Named moves (each a turn or a mirror), then the moves between two rows, first move first; the first pair answered
move zafes:
[ 0.72 -0.11  0.44  1.98  0.65  0.94 -2.14 -1.49  0.69 -0.06 -2.11 -3.12
  3.37 -0.40  5.53]  ->  [ 1.70  2.23  0.50 -0.46 -3.18  1.28  1.57 -1.65  3.30 -2.46  2.27  3.78
  2.72  0.47  0.65]
[-0.23  2.46  0.27 -1.17 -0.49 -0.18  1.11  0.78  0.76 -0.03  0.89  1.30
 -0.31 -2.32 -0.88]  ->  [-0.63  1.46  0.36  0.00  1.19 -0.39 -0.55  0.81 -0.43  1.09 -0.98 -1.75
  0.03 -2.76  1.22]
[-0.70 -1.32 -2.30  1.31  3.24  1.74 -0.04  1.32 -1.38  3.61 -2.50  1.16
 -0.74  1.89  1.39]  ->  [-0.18 -0.08 -2.28 -0.03  1.28  1.95  2.02  1.26  0.12  2.35 -0.12  4.94
 -1.14  2.33 -1.24]
move tafes:
[ 0.15  1.23  0.89  1.21 -1.00  0.21 -1.69  1.17 -0.53 -0.55 -0.63 -0.32
 -2.21 -1.15  0.02]  ->  [ 0.47  1.16  0.71  0.39 -1.36  0.71 -0.62  0.43  0.05 -0.95 -0.01  1.26
 -2.58  0.15 -1.21]
[ 2.26 -0.16 -2.33 -0.42 -0.33  1.53 -0.14  0.34 -0.18 -0.47 -1.06  0.07
  0.73  1.23 -0.20]  ->  [ 1.95  0.26 -2.10  0.28 -0.04  1.00 -1.13  1.09 -0.77 -0.07 -1.42 -1.00
  1.06 -0.08  0.66]
[-2.73  1.18  2.70 -0.37 -2.72 -0.84  1.43  1.07 -2.96  5.58  2.11  4.81
 -5.51  1.80 -4.36]  ->  [-0.89 -3.51  0.42 -1.78  0.56  1.16  2.05 -3.72 -1.85  4.40 -1.07  3.30
 -5.08  6.52 -2.99]
move Dez:
[ 0.37 -3.09 -0.21 -1.37  0.56  2.24  0.41 -1.81  0.10  1.94 -1.70  1.01
  0.42  3.76 -0.07]  ->  [-0.23 -1.69  0.29  0.85  0.94  0.64 -2.05  0.79 -1.17  1.72 -2.08 -2.97
  2.50 -1.25  2.91]
[ 1.83  1.80 -3.63 -2.44  0.03  0.61 -0.36 -0.71  5.53 -0.91  1.51  2.45
 -0.77 -3.19 -0.61]  ->  [ 0.87  3.11 -2.70 -1.34 -0.37 -0.10 -1.34  0.97  4.60  0.07  1.72  1.39
 -0.76 -5.16 -0.01]
[-2.15  0.89  0.41 -1.41  0.01 -0.48  1.16  0.48  0.74 -2.03  1.42  0.48
  1.07 -0.66 -0.34]  ->  [-2.13  0.92  0.33 -1.44  0.13 -0.34  1.12  0.32  0.79 -1.97  1.42  0.59
  1.01 -0.53 -0.37]
Now pairs of rows:
Between the rows of a pair lie two moves.
[ 0.37 -0.42 -1.09 -1.17 -0.16  0.10  0.69 -1.38  1.85 -0.95  0.14  0.65
  0.74  0.48 -0.05]  ->  [-0.24  1.05 -0.27 -0.71 -1.33 -0.67  0.44  0.27  1.45 -0.38  1.18  1.29
  0.53 -0.90 -0.68]	Dez then tafes
[ 4.22 -1.49 -3.92 -2.57  0.57  2.45  1.89 -4.60  2.91 -5.49  0.42  1.49
  2.84  0.43  0.10]  ->  [ 1.43  1.22 -1.60  1.57  1.26 -0.19 -2.89  0.83 -1.03 -2.13 -0.71 -4.70
  3.58 -6.48  4.27]	zafes then tafes
[ 1.90  1.54 -0.64 -0.39 -1.22  0.19 -0.52  2.51 -1.00  1.42  1.55  0.60
  0.46 -2.37 -1.25]  ->  [ 2.17 -1.40 -1.41 -0.13  1.30  0.97 -1.38  0.49 -1.52  2.15 -1.20 -2.08
  0.42 -0.21  0.63]	tafes then zafes
[ 2.37 -0.86 -0.15 -1.02  3.11 -0.85  1.04  0.84  3.50  1.81 -1.26 -2.18
  2.66  0.50 -0.06]  ->  [ 2.42 -0.50 -0.15 -1.08  2.80 -1.02  1.09  1.02  3.71  1.30 -0.86 -1.90
  2.97 -0.01 -0.11]	zafes then tafes
[-0.50 -1.11 -0.46 -0.28 -0.58  0.50  2.36 -0.91  0.77  0.16 -2.02 -0.09
 -1.33  2.21  1.82]  ->  [-0.96 -0.81 -0.21  0.57 -0.19 -0.11  1.23 -0.05  0.11  0.61 -2.59 -1.72
 -0.91  0.67  3.09]	zafes then tafes
[ 2.34 -1.08  0.90 -1.97  1.89  0.91 -0.31 -1.37  2.23 -2.67  0.91 -2.58
 -0.15 -2.46 -0.95]  ->  [ 1.71  0.51  1.71 -1.55  0.62  0.38 -0.33  0.25  2.09 -2.30  2.23 -1.65
 -0.39 -3.73 -1.66]	tafes then tafes
